In the rows, 128 means zero.
Named moves come first, each a turn or a mirror and shown by rows before and after it. Which of them, in which order, take the first row of each pair that follows to the second? Write the first one first, as in the answered first pair.
z316 (before -> after):
[126 134 109 125 112 138 144  77]  ->  [128 138 112 120 120 148 141  77]
[131  99  95 166 109 144 115 144]  ->  [140 116 103 143 136 178 108 147]
[126 127 132 141 130 132 133 130]  ->  [125 128 134 139 134 135 134 131]
z844 (before -> after):
[126 131 146  90 181 132 108 138]  ->  [123 134 147  91 179 119 105 138]
[108 148 138 102 143 140 137 100]  ->  [101 142 137 102 141 113 134 100]
[116 153 137 122 104 126 116  92]  ->  [111 146 138 127 103 110 113  97]
[158 118 116 154 107 186 134 145]  ->  [156 136 113 131 112 194 139 115]
z40 (before -> after):
[113 129 123 135 164 154 132 115]  ->  [107 126 122 128 162 117 126 110]
[119 137 147 103 158  76 113 138]  ->  [140 129 147 140 156 161 120 179]
[104 147 126 103 139 117 133  85]  ->  [109 104 138 152 141 105 121 161]
[113 132 144  96 125 118 130 140]  ->  [120 123 146 111 122 137 132 159]
z38 (before -> after):
[129 141 102 131 100 164 170  91]  ->  [117 110 145 119 164 109 118 187]
[123 147 148 114  94 150 154  75]  ->  [114 122 183 102 147  99 109 156]
[140 116 138 139 118 136 148 105]  ->  [135 107 150 133 139 116 129 137]
[117 155 142 150 110 134 124 125]  ->  [117 150 148 150 120 125 115 144]
z954 (before -> after):
[139 138 130 113 125 124 122  99]  ->  [136 134 138 108 142 120 111 119]
[108 125 136 102 119  95 121  98]  ->  [112 117 151 101 146 102 105 140]
[129 116 122 134 142 103 114 141]  ->  [133 112 118 148 135 118 118 148]

Between the rows of a pair lie two moves.
[135  93 110 159 124 149 140 191]  ->  [141 121 111 128 138 194 144 167] => z316 then z844
[138 162 119 149 133 132 123 194]  ->  [143 171 104 155 109 155 141 167] => z954 then z316
[153 138 150 137 167 172 122 170]  ->  [145 120 113 189  92 127 161 124] => z38 then z316
[123 178 143  72 157 114 127  63]  ->  [108 142 146 103 146  38 117  95] => z316 then z38
[134 140 123 127 122 180 143  98]  ->  [121  99 141 146 141  95 112 162] => z316 then z38
[113 130 110 121 120  83 140  98]  ->  [114 117 109 141 112  81 143 113] => z844 then z38
[125 140 114 168 104 157 113 115]  ->  [108 134 129 142 128  90  90 128] => z40 then z38
[130 124 136 168 148 136 139 193]  ->  [130 119 123 187 121 129 154 174] => z844 then z316
[121 121 130 125 136  87 118 136]  ->  [133 124 137 134 147 142 116 161] => z316 then z954
[146 123 116 142  93 203 164 130]  ->  [143 119 146 115 147 191 128 188] => z38 then z844
[131 130 134 136 159 192 116 169]  ->  [102 156 121  84 145  93 117  84] => z38 then z40
[121 141 123  98 130  84 127 105]  ->  [138 155 119 105 126 166 139 103] => z40 then z40
[106 125  96 122  93  74 130 101]  ->  [109 139  94 107  94  93 132  81] => z954 then z38
[121 150 116 117 119 103 145  73]  ->  [139 118 142 151 153 160 125 172] => z38 then z40
[115 158 121 115 130 113 121 109]  ->  [118 144 135 123 152 120 109 150] => z38 then z954
[121 113  90 140 105 117 163 144]  ->  [126 106 101 143 119 131 155 173] => z38 then z844
[123 114 121 171  93 106 142 115]  ->  [122  99 136 172 114 102 123 150] => z844 then z38
[136 155 119 120 120 172 139 100]  ->  [126 148 113 123 101 119 142  79] => z844 then z316
[109 119 119 133 109  69 127 119]  ->  [131 108 127 167 117 151 132 169] => z40 then z38
[136 153 100 116 138 150 147  84]  ->  [142 114 122 146 165 147 127 175] => z38 then z954
[121 104 122 140 130  70 113 151]  ->  [119 148 110  95 125 103 127  80] => z40 then z40
[145 120 126 156  70 124 151  74]  ->  [127 126 155 101 129  56 108  96] => z954 then z38
[126 100 129 168 127 102 121 164]  ->  [122 113 110 158 100  87 138 111] => z954 then z954
[135 135 139  96 152 124 115 114]  ->  [145 107 136 146 133 147 123 154] => z40 then z954
[123 122 151  97 175 132 114 177]  ->  [111 101 116 147 102  66 144 129] => z40 then z316
[115 134 124 101 111 116 124  74]  ->  [122 102 150 120 147 116  95 162] => z38 then z954
[137 152 128 155 182 153 134 108]  ->  [131 136 114 188 148 128 147  98] => z316 then z40
[139 125 139 141 153 205 121 173]  ->  [108 157 144  63 168 107 112  98] => z40 then z38
[126 136 122 103  93  92 127  70]  ->  [146  90 134 168  99 151 123 167] => z40 then z844
[128 108 132 179 132 168 147 181]  ->  [103 104 135 146 137  54 135 153] => z40 then z40
[128 124 107 138  85 100 141  94]  ->  [132 140 142  86 161 142 103 145] => z316 then z38
[128 129 144 115 150 126 107 154]  ->  [137 129 127 148 117 165 130 136] => z954 then z38
[137 116 142 124 160 161 104 154]  ->  [123 112 145 115 161 110  95 148] => z40 then z40
[143  95 128 157 126  88 110 165]  ->  [136 133 116 104 124  73 116  88] => z40 then z40
[123 131 113 136  90 108 157  83]  ->  [126 137 154  92 170 130 108 152] => z316 then z38
[115 158 115  94 142 135 123 160]  ->  [112 166 109  89 134 123 130 139] => z954 then z40
[130 120 116 140 102 157 158 158]  ->  [117 119 112 130  92  99 154 133] => z954 then z40
[126 132 122  91 106 100 148  90]  ->  [129 141 125  81 116 118 147  89] => z954 then z38
[116 128 140 126 153 109 131 158]  ->  [125 143 118 140 122 152 159 117] => z844 then z38
[125 101 109 169 100 113 142 102]  ->  [128 146 130 100 155 164 123  90] => z316 then z844
[128 104 145 145 158 125 110 192]  ->  [142 115 129 163 134 183 134 169] => z954 then z316
[137 122 122 108  99  71 127 131]  ->  [146 130 144  83 142 112 107 163] => z954 then z316
[125 144 130  95 139  94 117 114]  ->  [143 115 118 161 108 145 139 153] => z40 then z954
[132 150 131  88 139 133 128  82]  ->  [136  92 133 161 128 111 122 164] => z40 then z954
[135 104 140 138 148 192 118 181]  ->  [107 131 109 105  99  89 141  63] => z954 then z40
[131 140 136 166 110 179 158 128]  ->  [116 171 143  99 140 132 141  83] => z40 then z316
[120 130 124 158 109 127 143 123]  ->  [115 124 136 144 132 104 124 145] => z40 then z38
[104 143 104 152  99 100 133 121]  ->  [112 159 129 113 154 142 104 149] => z38 then z316
[133 142 117 115 110 141 143  95]  ->  [127 120 144 116 150 112 112 160] => z38 then z844
[126 112  91 155  72 112 158  67]  ->  [129 125 152  83 195 151  88 162] => z316 then z38
[130 142 123 118 124 141 131 100]  ->  [135 132 136 122 147 143 112 140] => z38 then z40
[118 127 162 106 164 173  94 165]  ->  [126 125 124 156  95 200 139 114] => z316 then z40
[133 136 133 113 107  86 112 134]  ->  [138 139 118 131  80 113 132 116] => z844 then z38
[128 134 135 107 154 136 117 137]  ->  [133 135 126 117 147 157 124 132] => z954 then z844
[148 126 131 157 122 170 137 158]  ->  [144 153 119 126 115 166 147  98] => z844 then z954
[132 178 114 112 123  98 162  77]  ->  [126 140 143 125 162  58 129 165] => z38 then z844
[110 106 125 143 102  66 137 143]  ->  [134 134 144 118 144 187 130 167] => z316 then z954
[124 133 122 155  57 128 124 115]  ->  [127 114 142 156  97 132  96 177] => z38 then z844
[104  92 143 115 140  78 122 133]  ->  [124  81 130 165 110 145 146 146] => z40 then z316
[118 137 112 105 145  50 127 114]  ->  [137 136 134 106 188 134 109 184] => z316 then z954
[127 114 112 140  87 122 137  85]  ->  [140 127 137 107 143 184 112 127] => z40 then z316
[124 143  87 145  68 141 160  94]  ->  [138 154 118 117 128 211 132 149] => z38 then z40
[139 132 143 108 157 155 116 146]  ->  [135 124 144 112 158 125 109 155] => z40 then z40
[167 122 150 125 155 141 129 177]  ->  [163 152 144  79 163 136 131 127] => z40 then z38
[147 123 150 136 129 187 132 147]  ->  [118 130 149  93 136  82 116 105] => z844 then z40
[141 132 143 108 137 159 102 151]  ->  [141 143 136  99 126 164 111 126] => z844 then z38
[119 121 104 150  97  62 143 105]  ->  [117 141 101 129 101  69 146  81] => z954 then z38
[124 113 129 137 132 104 121 154]  ->  [121 137 124 110 132 101 127 111] => z40 then z40
[141 112 130 153 131 165 134 159]  ->  [132 144 115 116 115 141 143  85] => z316 then z40
[122 148 136 101 140 122 115 135]  ->  [133 147 126 125 118 159 132 128] => z954 then z38
[136 122 123 141 102 121 158  91]  ->  [125 116 143 119 134  76 130 120] => z316 then z40
[151 119 145 114 131  98 112 144]  ->  [150 138 137  97 120 110 122 107] => z38 then z954
[124  86 138 178 129  71  81 162]  ->  [136  95 107 206  76 116 121 112] => z954 then z38
[147 124 119 173 103 214 153 136]  ->  [130 113 162 125 179 149  95 204] => z844 then z38
[114  90 145 130 162 129  89 200]  ->  [129 142 119 106 137 219 128 112] => z316 then z40
[129 140 147 100 139 179 124 156]  ->  [118 158 145  69 140 142 124 122] => z844 then z844
[132 107 114 192  85 139 136 160]  ->  [118 153 100 131  80 118 149  67] => z40 then z844
[135 132 116 144  95 175 153 114]  ->  [131 154 133  94 136 178 131 111] => z38 then z40
[126 105  87 182  88 126 144 128]  ->  [117  98  91 181  94  96 135 133] => z38 then z954
[118 115 137 125 128  87 118 136]  ->  [118 132 133 106 128  94 121 109] => z38 then z954
[130 102 109 140 112 107 137  96]  ->  [127 101 117 126 124  91 127 105] => z844 then z954
[117  96 147 146 111 131 111 172]  ->  [116  91 136 157  91 131 125 154] => z954 then z38
[124 157 123 102 127 163 137  84]  ->  [113 150 135  83 150 115 116  98] => z954 then z844
[122 103 106 163  77 102 153 141]  ->  [125  94 120 165  97 108 139 179] => z844 then z38
[135 145 132 101 153 169 124 130]  ->  [132 150 125  96 147 163 130 111] => z954 then z844
[147 114 130 165 118 165 128 168]  ->  [151 136 124 146 116 190 137 136] => z38 then z844
[137 152 160 121 118 206 119 156]  ->  [121 181 156  72 119 159 114 101] => z844 then z844
[131 134 140 110 168 149 108 126]  ->  [124 110 118 153 115  95 131 104] => z316 then z38
[113 124 132 121 120  96 149 109]  ->  [122 115 125 150 107 125 161 119] => z40 then z954
[113 133 151 104 129  84 115 112]  ->  [119 133 161  98 153 115 104 144] => z844 then z316
[124 124 168  92 183 144  95 150]  ->  [121 150 133  83 134 142 133  55] => z38 then z844
[121 120 144 113 162 110 110 151]  ->  [119 110 123 136 121  81 128 124] => z38 then z40
[108 106 134 151 148  84 123 159]  ->  [120 112 140 148 162 137 120 179] => z844 then z316
[145 156  92 149 104 177 154  84]  ->  [144 107 118 186 133 153 127 185] => z38 then z954
[137 124 125  98 146 179 136 118]  ->  [135  91 133 131 150 151 124 169] => z40 then z40
[127 127 122 134 102 128 121 145]  ->  [124 127 130 119 119 125 111 150] => z40 then z38
[134  96 131 180 124 131 125 179]  ->  [127 126 152 108 181 120  97 170] => z40 then z38
[131 117 124 126 116 131 153 112]  ->  [125 118 134 106 136 107 137 123] => z954 then z38
[113 119 142  76 172  58  93 131]  ->  [118 142 138  53 173  91 100  97] => z38 then z954
[116 130 128 127 124 149 143  93]  ->  [117 105 143 142 142 142 126 152] => z38 then z954
[111 130 117 143  91 121 153 111]  ->  [120 147 136 111 133 176 137 133] => z40 then z316
[134 150 125 152 106 151 143 118]  ->  [125 138 147 133 144 111 109 161] => z844 then z38
[141 126 136 122 143 168 115 147]  ->  [123 130 123 113 119  90 122 104] => z40 then z316
[133 113 136 147 111  78 129 118]  ->  [140 111 130 164  97 105 141 120] => z844 then z38
[146 171 121 120 113 139 138  90]  ->  [157 146 128 160 118 166 135 149] => z40 then z40
[128 148 141  89 146 166 120 120]  ->  [115 130 148  89 154 106 104 142] => z38 then z40
[135 138 140  84 146 157 111 122]  ->  [138 118 148 110 149 161 108 160] => z40 then z40
[129 114 112 167  82  90 143 105]  ->  [117 119 142 121 139  59 103 135] => z954 then z954
[139 119 119 158 104 168 147 124]  ->  [127 150 128  93 136 148 132  87] => z40 then z316
[132 140  96 129 100 158 152  92]  ->  [114 138 126  85 160  93 107 130] => z954 then z38
[135 135 139  87 156 120 117 125]  ->  [146 108 128 148 124 152 134 156] => z316 then z40
[128 124 146 117 147  94 127 181]  ->  [130 119 116 160  89 101 159 144] => z40 then z316
[127  92 116 154 104  56 115 130]  ->  [150 154 131  82 159 183 106 112] => z38 then z316
[117 135 143 100 155  88 107 135]  ->  [126 158 138  89 150 145 122 107] => z40 then z40
[110 118 143 104 158  90  99 144]  ->  [131 126 110 151 101 175 146 106] => z954 then z38
[144 152 150  52 173 112 114 107]  ->  [144  94 154 118 161  71 105 182] => z38 then z40
[128 106 135 151 109  90 131 135]  ->  [138 110 129 163  97 126 145 133] => z844 then z38
[120 175 129  62 151 124 115  77]  ->  [132  88 127 190 108 118 122 188] => z316 then z40
[127 161  99 102 133 159 152  88]  ->  [109 133  96 123 116  76 150  94] => z954 then z316
[133 134 142 102 163 147 100 152]  ->  [123 154 127  87 138 124 117  95] => z954 then z40
[115 114 116 144 111  90 141  93]  ->  [124 138 142  97 174 146 116 119] => z316 then z38
[122 143 116  97 129 118 120 113]  ->  [132 134 105 134 102 143 136 114] => z40 then z38
[137 143 135 113 141 128  92 130]  ->  [134 120 124 153 112 112 106 141] => z954 then z316
[148 150 155  79 184 190 127 153]  ->  [155 157 138  93 150 212 151 122] => z38 then z954
[165 176 125 106 141 155 156 107]  ->  [153 176 133  84 152 114 142 105] => z954 then z844
[147  99 120 141 119 188 152 152]  ->  [118 112 133  75 155  80 120 123] => z40 then z38
[137 149 141  79 161 138 116 136]  ->  [149 115 138 134 140 152 123 180] => z40 then z954
[122 130 137 104 147 113 111 129]  ->  [123 134 124 109 124 111 127 100] => z38 then z844
[125 120  90 131 102 113 157  90]  ->  [126 106  90 150 100 101 153 113] => z844 then z844
